In the data rows, 128 means zero.
Here is a table of points, one per row:
[ 99 141 148 130 162 107 130 122 145 121 131 108  96 138 118 128 135 127
 132 122 149 100  98 120 126 114 156 116  98 158 123 117 135 125 146  89
 135 155 141  71  47  99 101 132 120 129 150  89]
[117 130  98 120  93 109 135 143 120 136 145 114 137 145 118 119 104 111
 192 112 132 149  87  85 130 110 111 157 149 130 103 130 130 134 143 103
 133 127 115 155 169 123 147 139 104 117 130  68]
[125 131 130 118 117 166 102 154 107 137 120 171 110 112 128 142 171  94
 150 123 181 114 138 143 134 129 133 136  96  97 136 155 158  95 163 113
  93  71 110 152 112 102 134 151 118 173 120 130]
[137 125 103 149 124 100 149 131 113 109 153 106 128 137 131 134 175 158
 161 178 117 129 148 153 120 131 121 110 128 175  96 144 140  92 148 129
 155 130 152 157 141 129 173 110 138 159 131 108]
[147 159 128 110 102 109  93 135 144  99 116 128 114 154 165  76 136 112
 147 182 133 160 145 118 184 120 134 169 158 129 127 163  80 130 109 151
  90 121 107 131  88 110 115 124 129 136 109 137]
[124  51  44 144 134 117 114 137  88 124 106 136 104 160 140 145 127 135
 111 137 120 127 123 131 110  86 117  89 105 130 129 138  96 143 125 146
  82 151 143 123 137 144 130 156 127 145 118 152]
[133 150 111 144 132 111 105 128 123 187 205 100 147 118 183 148 147  90
  91 117 139 107 166 155 144  93 106 159 121 132 111 125 136 141  89 112
 108 138 114 126 119 122 108 136 192 119 111 117]
[ 83 173 141 141 123 140 130 125 123  98 119 143 142 111 100 116 119 112
  85 107 169 150 139 116 135 120 120 113 117 186 140  68  87  86 150 124
 107 121 142 129 143 107 159 135 138 119 119 143]
[165 122 143 110 152 180  92 120 119 111 111 116 122 115 173 125 119 118
 110 150 134 136 110 100 101 132 119 152  97 167  96 130 102 127 125 114
 182 119 124 116 145 166 127 165 113 143 129 127]
[133  97  90 106 135 131  98 145 169 110 110 160 171 102 162 130 119 104
 117 109 150 117 165 111 163 177 168  98 154 118 128 161  94 135 171 105
 121 131 148 131 130 122 109  75 139  99 162  84]
[122 136 109 145 132 141 127 165 151 163 103 116 156 142  86  76 132 135
 148 125  95 107 147 137 120 143 134 183  86 130 176 139 128 174 152 126
 138 134 132 142 120 138 131 147 106 118 154 129]
[126 161 155 148 114 147 128 131  94 111 133  66 152 129 137 139  86 143
 131 168 131 142 117 108  99 141 119  78 116  95 148 124 134 148 155 146
 107 140 122 136  84 139 112 102 148 131 156 103]
[119 127 114 122 141 115 164 112 150 118 151 154 166 136 129 116  69 149
 146 118 128 126 118 160 167 133 114 133  95 116  84 133 122 129 100 125
 150  96 135 118 106 128 156  77 139 210 108 126]
[153 132 101 154 116 133 120  85 142 182  80 107 114  93  98 128 108 138
  87 177 132 116  96 157 141 160 142 130 153 140 125 132 111 118 106 128
 121 100  87 171 113 141 142 131 102 116 145 112]
[145 155 133 128 142  95 110 149 120 131 133 181 121 131 116 114 157 170
 136 113 173 130  93 134 161 131 128 122 120 115 157 112 125 143  86 142
 147 211 109 130 144 180 139 124 160 131 144  91]
[131 122 145 126 118 127 137 127 136 142 124 136 120 158 103 158 149 158
 152 136  97 148 121 105 141 143 149 135  94 140 110 109 100 158 112 119
 120 107 118 146 140 104  63 147 182 144 116 103]
[174 107 130 151 106 140 123 130 136 102 123  60 132 129 113 113 120 105
 108  71 121 132  99 166 111  98 165 113 149 128 161 120 139 120 137 135
 139 144  77 139 136 119 115 116 141 176  81 123]
[ 87 112  91 125  86 164  95 131 152 103 112 121 134  74 111 150 146 152
 152 121 109 154 141 133 103 132 101 113 139 137 141 147 128 122  63 146
 158 101 124  94  89 129 136 122 139  87 107  98]
[143 124 143 155  80 121 146 169 152 112 109 114 140 138 122  93 183 133
  80 106 162 129 120 152  85 139  80 121 140 105  83 121 123 169 123 148
 137  94 165 128 107  80 146 140  64 108 136 106]
[ 85 117 132 131 137 115 140  93  86 134 108 136 124 179 114 111 110 139
 118  89 162 175 188 130 109 152 124 149 150 135 134 150 144 127 140 127
 175 136 115 158 112 110  99 146 135 129 145 142]
[100 128 131 126 137 125 128 126 118 120 116 116  40 122 159 140 126 131
 119  86 121  84 150 134 109 125  92 188  95 101 155 148 112  87 134 147
  85 132 153 135 147 150 131  74 129 135 136 101]
[107 135 153 159 125 139 127 170 116 139 110 113 113 149 136 181 159 130
 105 132 102 152 109 128 214 140 125 112 118 134 130 145 141 144 136 116
 155 124 123 111 141 148 118  94 106 141 128 160]
[106 118 133 128 140 155 139  85 133 109 139 113 129 130 117 115 144 170
 128 131 144 121 122 158 166  78 113 129 147 123 143 133 109 133 183 125
 132  86 114  73 189 106 116 142 136 102 175 154]
[116 144 159 120 127  71  82 119 163 130 103  96 161 159  93 126 118 112
 117 112 116 114 121 107 117 155 124 109 158 123 131 191 146 127 123 146
 120 117 148 103 160 143 163 175 145 150 104 117]
[124 107 148 123 135  59 138 159 128 124 131 135 107  62 131  81 102 135
 144 106 133 140 132 128 145 120 141 101 133 128 111 123 125 142 148 131
 135  91 134 175 114 149  97 157 161 109 110 160]
[162 101 141 157 216 128  65 126 100 120 119 125 172 114 124 146 154 103
 187 117 125 132 115 125 125 128 127 149 141  89 121 103 113 109 120 129
 143 140 126 149 121 104 140 126  92 107 111 151]
[116 124 110 129 103 137 136  93 127 120 138  93 137 130  97 112 177 132
 115 111 148 107 129  77 148 146 170 153 163  92 120  81 135 121 103 124
 104 113 176 115 110 161 108 135  87 118 132 131]
[152 113 150 165 106 125 130 148 146 144 125 140 128 121 148 133 126 110
 137 135  81 117 132  87 100 141 119 120 125 159 152  84 137  78 121 100
 149 123 111  98 143 116 131 115 142 146 151 146]
[127 125 146 111 114 120 121 132 148 108 151 140 132 182 120 145 109 150
  97 145 111 160 140 187  97 106 144 127 131  93 103 132 104  96  93  49
 118 119 147 150 115 149 149 134 114 100 147 133]
[113 125 156 126  88 120 175 101 119 120 115 150 167 113 195 125 129 123
 124 150  94 111 128 182 164 137 143 134 109 107 163 125 138 104 135 131
 149 150 135 133 139 112 113 173 125 100  90  99]
[128 105 145 137 157 157 187 122 157 127 140 141  96 114 130 154 130  88
 115 157 147 137 128  98 129 114 112 132 156 126 156 135 104 165 138 118
 157 140 145 160 115 133 180 128 156 131  89 125]
[129  86 152 128 122 129 115 127 104 101 206 162 138 135 110 156  94 162
  93 163 110 107 139 120 121 141 139 156 151 149 158 125 124 154 142 144
 107 129 122 104 113 123 133 129 104 136 133 124]
[119 109 141  61 169 121 138 157 173 141 117 111 139 126 128 147 120 165
 106 139 140 129 138 100 124 117 123 117 107 146 132 113 163  94  94 139
 109 145  85 155 142 117 135 118 100 110 110 132]
[149 109 130 121 125 160 140 157 149 145 135 124 106 158 132 144  80 125
 140 125 124 132 115 155 161 139 134 124 134 129  99 101 143  97 134 190
 126 148 196 126 129 122 154 149 171  95 157 150]
[ 80 154 127 113 134 115  98 136 119 138 132 136  99 144 161 118 127 139
 136 139  83 135 113 115  95 127 196 125 132 110 124  97 138 147 166 131
 148 136  97 118 130 136 172 131 127 126 112 150]
[124 125 159 145 112 136 182 125 141 148 141 138 134 167 141 149 143 119
 149 120 164 125 112 118  95 122 135 114 135 141 129 136  96 108 156 151
 105 125  65 105 124 203 114 120 135  95 117 145]
[153 113 130  64  85  96 119 108  94 198 110 107 133 106 125 143 140 129
 121 134 153 135 108 126 113 120 105 143  94 117 152 114 111 135 159 117
 134 138 155  95 119  99 144  95 138 143 107 167]
[163 176 121 134 133 147 130  99 127 148 159 150 126 110 163 139 129 169
 112  50  90 149 110  94 126 121 123 100 124 130 129 198 124 110 144 131
 129 144 147 165 122 122 119 128  93 122 126 147]
[121 158  88 153 154 116 125 150 139 132 122 143 129 134 132 129 116 137
 128 165 130 140  90 109 103 107  96 151 151 108 150 106 152 109 137 133
 154 110 151 121 158 138  72 110 128 129 119 139]
[116 132 141 100 130 119 114  95 100 129 136 139 119 166 126 116 130  75
 156 117  97 105 128 120 149  85 101  71 118 114 149 104 130 151  89 139
 134 110 110 150 141 121 120 115  90 124 147 108]
[103 145  98 118 160 126 164 123 129 122 145 109 128  99 152 152 133 119
 155 104 124 136 117 146 101 225 142 115 128 134 148 111 112 161 102 112
 116 125 116 114 158 102 147 147 122 144 167 165]
[185 145 104 140 112 116 118 101 151  76  71 137 118 109 116 168 113 138
 159 115 133 112 203 155 130 108 109 149 115 133  93  94 185 165 139 107
  89 132 131 129 122 152 131 141 116 125 109 153]
[128 152 121 126 118 157 121 132  80 127 119 133 126 148 110 108 109 125
 133 141 154  12 149 122 119 135 142 110 150 155 106 140 126 135 108  96
 150 137 134 159 163 110 109  98 140 102  93 152]
[101  92 157 154 118 147 114  96 139 152 150 159 130 100 136 103 115 110
 147 141 151 168 103 139 119 122 134 131 130 165 134 142 179 151  93 127
  89 154 161 136 147 104 116  99  94 126 139 150]
[135 132 107 149 119 132 145 117 148 108 159 142 111  98  82 136 112 121
 107 155 139 135 150 104 127 113 156 136  78  94  98 143 135 122 125 178
 165 155  99 111 160 118 120 130 131 144 145 141]
[110 156 148  87 142 131 146 137 138 153 122 132 142 107 107 142 139 109
 134 146  91 126 145 149  98 121 105 112 176 136 102 129 101 121 145 151
 132 178 133 123 115 139  87 132 128 172 147 139]
[164 137 134 102 141 121 167 140  96  90  87 148 160 129 114 143 134 104
 103 119 100 120  99 115 114 106 153 159 150 135 123 153 187 141 105 142
 111  96 125 114  96 131 150 129 152 110 187 132]
[161 126 126 115 178 169 145 131  93 145 153 138  98 107 112  37 122 133
 123 129 100 155 159 134 151 157  99 100 131 112 123 121 162 120 127 110
 102 121 128  66 127 143 132 146 147 112  84  85]
Along one direction, these points spread out more than along any other. Take the direction at right angles to it along which they spread out most. Go by this last direction. How far along it is each point below, from 0 to 99? The average is 50, and the first point in the table lies past the average. One standard deviation of the points above along it is 16.
[135 132 107 149 119 132 145 117 148 108 159 142 111  98  82 136 112 121
 107 155 139 135 150 104 127 113 156 136  78  94  98 143 135 122 125 178
 165 155  99 111 160 118 120 130 131 144 145 141] 52
[163 176 121 134 133 147 130  99 127 148 159 150 126 110 163 139 129 169
 112  50  90 149 110  94 126 121 123 100 124 130 129 198 124 110 144 131
 129 144 147 165 122 122 119 128  93 122 126 147] 47
[185 145 104 140 112 116 118 101 151  76  71 137 118 109 116 168 113 138
 159 115 133 112 203 155 130 108 109 149 115 133  93  94 185 165 139 107
  89 132 131 129 122 152 131 141 116 125 109 153] 15
[121 158  88 153 154 116 125 150 139 132 122 143 129 134 132 129 116 137
 128 165 130 140  90 109 103 107  96 151 151 108 150 106 152 109 137 133
 154 110 151 121 158 138  72 110 128 129 119 139] 58
[126 161 155 148 114 147 128 131  94 111 133  66 152 129 137 139  86 143
 131 168 131 142 117 108  99 141 119  78 116  95 148 124 134 148 155 146
 107 140 122 136  84 139 112 102 148 131 156 103] 74
[174 107 130 151 106 140 123 130 136 102 123  60 132 129 113 113 120 105
 108  71 121 132  99 166 111  98 165 113 149 128 161 120 139 120 137 135
 139 144  77 139 136 119 115 116 141 176  81 123] 55
[153 113 130  64  85  96 119 108  94 198 110 107 133 106 125 143 140 129
 121 134 153 135 108 126 113 120 105 143  94 117 152 114 111 135 159 117
 134 138 155  95 119  99 144  95 138 143 107 167] 45
[153 132 101 154 116 133 120  85 142 182  80 107 114  93  98 128 108 138
  87 177 132 116  96 157 141 160 142 130 153 140 125 132 111 118 106 128
 121 100  87 171 113 141 142 131 102 116 145 112] 60
[106 118 133 128 140 155 139  85 133 109 139 113 129 130 117 115 144 170
 128 131 144 121 122 158 166  78 113 129 147 123 143 133 109 133 183 125
 132  86 114  73 189 106 116 142 136 102 175 154] 59
[129  86 152 128 122 129 115 127 104 101 206 162 138 135 110 156  94 162
  93 163 110 107 139 120 121 141 139 156 151 149 158 125 124 154 142 144
 107 129 122 104 113 123 133 129 104 136 133 124] 60
[119 127 114 122 141 115 164 112 150 118 151 154 166 136 129 116  69 149
 146 118 128 126 118 160 167 133 114 133  95 116  84 133 122 129 100 125
 150  96 135 118 106 128 156  77 139 210 108 126] 31
[ 85 117 132 131 137 115 140  93  86 134 108 136 124 179 114 111 110 139
 118  89 162 175 188 130 109 152 124 149 150 135 134 150 144 127 140 127
 175 136 115 158 112 110  99 146 135 129 145 142] 56
